In the data rows, 128 means zero.
Each row in the table below has a label, given by one hidden rule.
[146 155 181  95 107 127 133 103  67 173 129 134 109 142   0 249 149 145
 216 130 106 116 113 143  88  80  91 186  69 119  83  84 155 114 129 255
 124 176 146 160 148  30  23 114 105 117 124  66 154 177 179 106] 0
[160 110 110  91 103 146 211 194 124 133 136 131  88 128 118 209 143 161
 159 122 116  75 137 157  73  66   0  53 123  26 140 175 158 143 133 170
  78  75 169 160 192 100 139 159  94 145 138 102 162 104 174 150] 1
[150 147 150 115 106 130 127 124 160 149 142 142 147 147  99 140 116 125
 119 117 129  89 112 151  73 159 115 162 147 133 168 133 154 123 134 128
 182  24 184 155 214  45  79 124 143 184  70 149 161 255 143 160] 2
[137  76  89 168 153 153 164 248 158 139 131 182 150 104 255 146 102 148
 138  93 147 128 147  84 153  28  36  33 132 213 255 177  82 132 120  23
 187 152 100 116 138  48 181 128  82 141 116 156  35 105  92 146] 2
[153 179 130  93 118 110 187  89 157 155 150 158 153 117 115  81 101 112
 145 121 122  96 120 105 124 141 140 122 161 160  78 132 130 145 130  86
 119  39  72 136 113 157  98 135 151 165 115 133 118  83 105 146] 0
[115 144  40 132 144 145 111  42 192 188 132 122 145 135 135  67 141 106
  70 148 137 151 130 111 169 128 176  82 189 114 144 132 100 110  98  82
 202  76 103 115 112 198 133 112 150 101 147 122  12  84 124 153] 2
[171 166 171  85 147 124  96 178 132 185 149 125 111 115   3 121 124 141
 137 102 126 104 128 145  78  27 100 156 163  55 126 152 152 122 155 159
  28  54 130 134 180   0 117 184 116 148  94  91 191 242 158 135] 0
[ 84 121  66 153 154 150 184 155 223  17 133 180 128 108 255 123  89 134
 160 134 138 121 166  61 203 195 121  61 165 175 112 137 102 150 119  87
  72 229  73 131 124  22 145  60  96  98 169 161  52   0 144 153] 0
[ 76 141 138 136 144 141  82  86  92 141 114 125 114 138  43  19 170 105
 136 142  89 152 119 177  47 201  95 178   2 173  98 112 173 122 145 102
 162 134 128 127  46 166  47 161 131  75 162  68 159 119 111  94] 2
[142  86  77 115 128  96  74 196 215  68 148 157 182 134 255  94 128 113
 110 120 169 149 126 145 174 122 157 197 208 171 183 118 120 136 113  76
 248 109  22 106 134 191 184 153 168  89 171 194 122 144  94 136] 0
[ 83  57 112 205 154 149 189 255 173 148 121 159 100  99 125 111 104 140
  85 135 140 142 162  41 221 169  92   0 255 209 140 184  20 108 141 170
 143  32  49 112  97 137 168 109 168 126 145 191  14   0 121 145] 1
[103  56 106 187 126 171 206 212 151 102 177 192 119  85 246 140  92 150
 136 135 128 135 150  26 226 159   0  28 255 108 178 179  42 117 134 109
 154 192 115 122 188  61 189 119 119 123 134 177  81   1 141 114] 1
[109 149 162 120 135 151 145  95 134  93 151 175 152 111 152  62 132 128
 150 122 163 140 134  99 207 130 160 133 230 119 150 117 141 134 129 163
 131  93 123 121 100 126 135 173 106 146 123 184 105 255 141 155] 0
[117 148 193 162  98 155 138 125  56 144  91 117  83 163   0 171 116  98
 177 169 115 112 145 118 113 120  21 139 116 155  80 143 173 120 142 210
  93 235 168 124 147 163  84  84 108 140 126 132 166 154 112 112] 1
[129  73 142 167 146 146 107 111 128 111 142 148 159 128 169 193 103 168
 124 106 128 106 116 103 187 199  90  50 228 112 185 142 141 120 140 193
  73  25 153 135 148  85 197 131 108 127 119 135  65 122 113 148] 1
[159 181 132  83  93  83 134  43 123 105 157 151 146 122  96 135 118 128
  61  75 119 104 132 200  45   0 232 198 126   0 112 115 156 131 169 101
 175   6 172 159 142  89 143 205 150 176 140 206 157 255 161 147] 2
[ 92 205 168  14 127  81  60  72  72  98  97  68 151 184   0 114 145 118
 136 161 118 132  81 182  67   2 255 193  78 154  45  77 183 105 146 133
  85 131 206 129 132 137  48 202 141 125 143 109 227 178 173 131] 2
[152 118 104 167  67 172 211 241 147 229 124 163 115  94 226 255 108 168
 201  78 182  81 153  47  66  96   0   0 187  41 236 154  79 147 184 248
  17 115 162 134 190  12 163 148  71 236 103 178 115 187 150 148] 1
[ 97 188 109  98 146  62  29  40  90  84  99 134 131 149  13  69 132 114
 150 121 100 186 128 209 160 143 216 255   6 115 104  78 130 130 113  57
 177 140  60 137 149 216 117 142 116 142 156 128 127  65 130 125] 0
[ 97 145  78 115 134 121  66 162 127 131 101 126 146 131  55 104 146 136
 121 123 140 108  98 140 104 230  90 155  68 123  24 100 116 121 146 224
 130 206 186 133  92 134  65 142 107 111 105  76 160 177 117 120] 1
[106  95  89 152 158 160 107 246 166 154 132 131 115 105 245 172  99 134
 128 168 114 144 147  55 148 113  55   0 199 206 171 148  93 137 119 134
 149 172 140 110 121  77 186 103 105 109 132 144 105  72 152 139] 1
[134 142 119  84 106 127  70  82 171 147 141 134 177 137  24 228 137 129
  58 120 150  81 126 164 119   0  92 255 141  43 209 111 124 146 174  82
 143  62 146 144 154  95  70 171 140 168  92 154 169 172 160 112] 2
[ 77  49  81 176 149 150 159 221 105 146 125 154 116 131 247  72  91 138
 168 149 139 123 161  87 145 173   1   0 177 154  96 135  95 107  95 101
 159 189 190 109  66 104 140 110 112  85 118 114  51   0 135 135] 1
[ 91  99  98 151 156 113 171   5   0  67 109 134  72 124  51  64 167 107
 117 170 105 152 125 135 122 255 106 165 110 176  84 115 111 118  97 120
 189 222 111 113 148 121 101 107 126 103 151 104 186   8 129  95] 1
[146 132  75 128 145 131 163 255 140 145 168 155 166 134 227 125 121 126
  78 108 152 132 143 103 145 171 125 126 157 167 139 115  87 137 143  80
 243  13 138 143  94 110 151 104 145 145 151 191 123 119 122 146] 2
[134 133 111 147 134 114  97 220 151  97 147 115 136 103 102 161 140 118
 150 133 143 122 130 101 198  40 117 148 189 148 218 137 110 116 123  69
  99 135 100 153 106 149 145 116 146 118 131 139  47  74 166 114] 2
[143 163 171  53 126  58  45  90  88  59 132  85  77 141   0  94 149 109
 148 141  94 137  80 206  74  81 230 201  37  98  30  69 151 119 113 160
 140 170 134 119 122 231  43 146 130 180 103  81 214 145 131 105] 0
[117  90 138 164 117 128 155 126 152  93 153 135 137 123 108  60 109 146
 136  70 132 145 136 151 131  95  62  47 115  63 182 159  94 132 130  86
 112  86 138 133 143 180 164  90 116 160 117 120  85 167 109 124] 1
[137 130 104  91  95 119  99 154 127 143 145 107 163 105   0  86 104 126
 186  81 149 125  98 117 141 202 138 220 106  71 154 124 124 131 148 144
 192 104 168 138 217 118  97 148 127 149 122  65 124 255 156 121] 1
[151 175 200  74 102  66  53   0 160 174 114  78 156 169   0  67 167 123
 115 118 122 109  92 214  21 115 255 131   0  71  76 105 171 139 123 171
  81 137 217 131 135 175 124 189 141 139 130  90 173 255 134 139] 2
[106 112 179 139 113 139 165  45 134 197 124 116  95 120 233 127 111 157
  85 124 125 125 115  86  70 187  90  46 154 126  96 116 150 121 161 115
  90 254 118 129 121 105  96 121 105 101 103 128 152  59 124 107] 1
[ 91  69 188 159 117 153 172 150 103 224 101 135 105 123  65 231 116 128
 102 142 142 159 143 135  80 255  55 202 100 110  98 131 152 133 125 163
  87 183 139 133 158 160 144 100  70 124 156 165  91  94 140 126] 1
[113 195  80 102 156 115 104   0 112   0 116 117 175 173  46   0 172  97
  60 156  62 206  77 164 176 133 255 255   0 129  67  70 120 131  77  73
 255 219   0  84  62 255 157 143 209  45 138 176  94 117  64 166] 0
[124  76 123 181 129 154 195 203  91 183 124 158 148 104 254 185  95 134
 129 102 164 129 161  67 157  34   0   0 235 137 137 172 102 148 119  89
 135 158 132 152 122  37 156  53 105 129 146 162  61   0 160 148] 1
[128  99  98 171 123 138 170  96 105  87  86 104 137 147 255  89 115 109
  99 147 112 143 137 150 152 122  97  29 234 145  80 115 106 100 105 159
 193 119  48 102  68 208  96 129 137  92 141 114 110  94 105 137] 0
[114 135 147 156 164 122 140 132  86  64  97 123 102 126 131 100 128 116
 143 163 118 148 133 104 142 144 161 115  16 216  59  96  96 122 132  42
 204 157  72  81  53 224  94  42 157  82 150 114 125  76 102 137] 2
[139 158 111  84 108  93  40  23 148 169 155 146 125 157 126 133 123 119
  96 116 137 131 108 141 176  24  77 202  14  67 189 137 190 120 125 167
 106  86 106 147 166 181 105 177 141 149 134 136  81 174 126 123] 0
[108 163 169 116 136 159 145 201  75 125 109 108 111 117 169 162 119 153
 126 162 156 151 158 109 133 194 101   0  91 122 146 150  90 107 144  87
 154 131 106 113 115 110 133  99  96 103 162  96 178 154 149 134] 2
[187 217  98  98 105  89  62 107 156 125 175 141 141 114 255  86 119 115
   2 102 129 157 124 135 240  70 195 181 219   0 246  95 126 168 137  62
 200  73  83 127 141 190 151 154 145 154 173 232 101 251  93 148] 2
[141 148 144 108 107 107 114  33  84 158 124 116 150 129 191  96 118 143
 145 152 118 111 121 179 108 175  43 255  60  74  77 101 190 140 125  56
  56  59 179 131 112  79  70 135  99 136  88 127 206 235 134  92] 2
[116 121 100 194 143 150 139 146 152 155 111 100 120 148 169  74 105 115
 129  95 113 117 137  79 232   0 105   0 189  99  92 119  69 115 136  70
 158  50 100 118 138  97 213  58 107  82 156 173 110 120 119 123] 2
[106 177 130 158 132 110  79 242 137 141 142 131  88 145 109 166 130 145
 150 124 133 144 101 140 149 118 170 168  75 128  55 178 162 129 123 122
 198  96 115 133 125 119 180 129 120 172 117 123 106 187 119 139] 0
[120 255  63  92 147  44  44  20 150  45 123 117 194 132 103  68 145  98
  36 129 123 129  62 147 123  85 255 217  55   0  60  82 151 147 112  59
  98   0 111 151 114 255  92 155 196 146 145 115 164 255  91 114] 2
[133  79 150 129 105 122  66  56  72 162 127  90 115 137  81  51 134 140
 115 162 160 146 122  87  83 190 117 248  34  79  78 138 168 108 118 194
  93  79 119 134 112  41  64 147 146 124 160 110 163  96 159 116] 1
[126 107 133 171 123 155 241 253 149 198  84 121 112  81 138 215  97 143
 122 104 157 134 157 112 103 213  80  39 151 142 186 203 103 120 148 203
  73  85 168 133 122  53  73  97  61  94 119 150 140  38 120 139] 1
[124 100  95 171 145 138 150  94 172  92 136 187 129 125 203 171  93 128
  76  81 142 159 153 135 156  42 201 161  77 120 191 131 110 127 127   3
 169 114 110 138 124 150 112 177 151 134 126 154  95  33 123 135] 2
[ 76 157 180 116  93 126  58 121 103 151  63 109 117 145 101 215 164 124
 165 133  78 116 137 102  44 173 255 157 101 133 102  86 206  98  97 144
  91 255 146 136 110 128 127 112 117  91  95  45 205 156 132  80] 0
[160 173 198  94 111 128  78  25 100 198 130 103 119 130   0 160 138 147
 177 127 107  81 127 136  53 107  74 255  31  89  66 139 143 126 153 182
  24 125 234 143 179 116  84 140 114 173 104 116 174 223 190 100] 1
[150  79  90 142 148 114  69 116 182 150 177 144 161 111 255 126 143 127
  80 103 141 122 132  98 180   5 161 196 194 118 125 109 121 145 137  66
 160  62 175 120 108 102 180 138 147 104 160 224 128  96 111 154] 1
[120 105 151 131 122 115 137  53 106 168 132 142 123 135 177 184 134 135
  80 118 148 109 122 132 114 140  57 162 131 160 192  89 136 124 139  94
 140  99 165 130 120  70 144 141 119 138 121 124  52 102 154 146] 1
[ 79 165  77 143 159  98  55   0 105  24 113 123 114 150 154  81 158 103
 128 179  82 139 126 165 189 223 255 164  35 215   1  60 109  93  52  95
 183 216  11  85  48 180 123  99 218  76 183  68 133 109  86 140] 0
[139  82 111 138 163 160 151 161 121 104 153 142 178 121 244  82  97 131
 136 148 156 111 140 153 144 255 106 111 232 130 149 157 120 153 137 120
 200 163 101 121 141 177 140 118 134 121 177 177  68 142 126 124] 1
[122 110 120  92  95 116 104 203 142  82 141 117 112 130 150  79 114 131
 105 144 109  98 111  91  73 171 208 255 255  92 115 117 105 104 141  46
 163 159 115 123 154 167 154 140 121 155 165 123 142 100 115 120] 2
Here are more rows. What is the label of each one?
[126 150 126  78 123 148 153 209 136 174 134 107 122 126 130 170 113 132
 185 106 141 113 113 123 141 144  28 198  81  44  81 144 161  93 136 134
  78 163 116 122 127 138 174 160 154  84 103 114 135 180 131 115]: 0
[109  79 191 160 127 171 230 197  52 190 108 138  43 116 213 137  99 154
 235 158 139 121 145  61 130 190  37   0 130 174 162 124 111  98 125 214
  32 230 239 122 109  72 173 106  75 156 118 159  76   0 143 123]: 1
[ 87 127  61 146 155 107  77 154  85  35 122 129  77 116  97  16 135 106
 156 180 109 192 158 205 224 246 255  70 191 170  69 134 116 139  84  58
  95 195  82 106  54 186 181  62 177  62 165 170  82   0  87 119]: 2
[120 117 196 114 114 120 129 118 187  62 142 116  70 132 124 169 154 140
 160 172 138 125 126 101  78  60 136  48 176 190  66 111 108 135  91 150
 128 104 140 121 110 103 103 138 143 110 153 110  90  94  82 119]: 1
[136 157  73 137 131 100 142 130 132 104 127 122 138 136  67  94 143 112
  76 101 129 120  97 129 195  79 255 255  99 121 174 117 186 141 119  96
 108  66 160 145 150 106  83 204 134 132 125 170 140 255 133 139]: 2
[ 56 132 102 123 132 148 109 110 179  43 131 117 125 137  85 126  98 117
  81 128 136 178 130 102  99   4 171 222 198 189 190 131  97 140  88 204
 176 127 116 113 120 160 131  85 131 109 149  90  54   0 110 118]: 0
[140  76 174 114  60 140 222 255 198 190 162 127 159 108  97 171 131 168
 224  92 146  58 155  62  73   0  40 105 122   0 200 170 157 151 172 200
  87  26 119 161 166   0  71 207  72 189  85 154 152 104 142 129]: 1
[145 136 110 120 118 124 150 121 117 183 123 153 191 146 206 112 115 145
 165 128 146 110  88 168 117   0 211 255 255 122 219 151  82 152 164   0
  80   0 128 138 153  12 181 118 125 155 119 229 110 178 129 138]: 2
[122 144 217  89 116  77 134   0  63 106  62  62  66 178  10 169 193 101
 247 168 108 127 113 187  78 255 221 111   0 178  42 102 211  77 112 189
  86 255 185 122 120 197   8  99 134  91 124   0 229   0 173  72]: 1
[161 176  95 110 131 126 165 128 193 113 155 157 154 118 214 125 124 104
  42  97 118  96  98 159  79   0 149 255 120  12 222 104 107 169 125 175
 185  87 121 149 142  84 248 165 148 162 132 151  40 243 165 143]: 0
[167 148  92  71 129 135  88 144 255 115 160 183 161 132 105 124 122 110
  93  90 146 113 110 161  86   0 148 246 246  79 145 133 145 153 159   9
 149  11 100 144 167  41 163 154 122 155 107 232 153 165  78 167]: 2
[130  51  67 189 140 196 139 255 100 105 120 164 131 109 255 141 115 140
 135 138 157 143 167  46 166 137   0  51 216 159 122 182  84 114 120 110
 125  93  59 117  94 127 155  81 114 148 116 213   0  15  99 102]: 1
[146 243 151  60 112  68  49   0 118 160 137  61 151 169   0 104 169 106
 125 138  86 154  68 206  10  77 247 255   0  61   0  54 191 122 136 162
 121 222 179 148 119 151  30 168 176 130  95  69 255 251 158  91]: 2
[169 104 151 125 118 154 147 194 125 145 157 116 177 132 216 147 128 136
 159 138 170 139 105 128  81  73  39 196  93  82 213 129  79 159 140 204
  52 101 182 139 183 137 102 111 123 149 124 155 133 116 134 124]: 1
[125  67 136 106 114 127 187 129  67 140 125  59 105 141  56 246 140 143
 216 105 109 112 131 117  67 155 158 133  69  86 175 141 150 107 159 226
  21 102 255 147 128 122 134 170 108 174  83 127  96 226 122  75]: 1
[107  87 170 118  97 189 138 235  74 211 124 101 138 112  98 181 104 138
 156 120 122 116 159  39 112 217  56  27  23 171 155 115  91 105 147 217
  23 208 185 138 198  50 131 133  73 150  87 179 172  23 164 121]: 1
[139 109 115 134 141 174  79  89 154 162 118 144 154 134 212  47  99 121
 101 151 165 129 125 118 138  74  94  21 141 121 170 143 116 158 129 109
 166 105  57 134 136  67 193 159 108 141 144 165  83  79 103 128]: 0
[126 113 134 108 104 108 146  75  63 175 119 108  77 150  39 142 130 141
 138 111 125 113 111 120  30  88 116  55 114 121 205 122 152 120 114 137
 112 219 165 125 131 187  87 118 114 121 102  54 150 176 170 115]: 1
[146 189 149 136 128 151 125 166 131 189 153 153 146 123 255 226 123 151
 136  89 161 101 147 129  77  56 158 115  87 104 181 161  89 109 154 152
  93 116 123 144 221 106 112 157  97 152 123 142  75 103  98 145]: 0
[146  58 159 177 139 145 166 119 125 100  81 106 107 123 127 169 130 148
 159 157 118 119 136 113 117 176   0   0 150 144 137 124 123 114 156 198
 141 255 148 133 146  37 117 121 112 130 117  99 145  53 160 105]: 1
[183 147  74 153 124 109  71 143 198 128 144 150 154 108 204 144  96 145
  72 116 126 110 117  92 135 180 187 145 136 143 222 107 125 170 113  59
 198  56 125 145 125 128 190 145 125 118 135 168 129 112 103 156]: 2
[176 185  70 130 147 102  61  98 167 143 141 135 133 120 146 136 138 147
 117 119 146 104 129 144 130   4 203 240 229  53 190 115 147 148 122  70
 138  85 156 135 144 183  86 172 144 145 109 103 219 224 130 132]: 2
[118 164 156 167 119 103  63  70 160 101 137 116 122 159  81  92 146 106
 151 121 127 141 138 135 128 172  73 159 100 117  75 140 150 114 132   9
 149 197 161 118  87 121  98 113 149 117 154 124 152 190 108  94]: 2
[133 134 143 107 116 105 192 255 174 133 161 133 173 124 107 156 137 137
 109 101 161  91 114 128 122  42 107 211 255   0 255 112 104 142 149  81
 111 122 149 109 144 117 182 152 108 164 129 158  72 248 124 184]: 2
[ 92 107 217 102 128 138  97  90  60  48 111  99  68 136   0  93 183 131
 163 169 117 131 134  98  37 255 229 174   9  95  83 111 183  95 124  55
  64 101 117 111 136 178  79 121 112  93  96  29 130   0 174 116]: 2
[129 202 117  93 135  87  39   0 107 106 144 116 135 155   0 105 142 103
 113 110 101 117  90 204 112 138 255 255 122  89   0 106 189 107 130 107
 187 211 176 124 114 255 105 117 168 124 128  93 163  44 146 131]: 2
The hidden rule looks at only part of the columns. Which column or columns, counting from 0, in order?
1 35 38
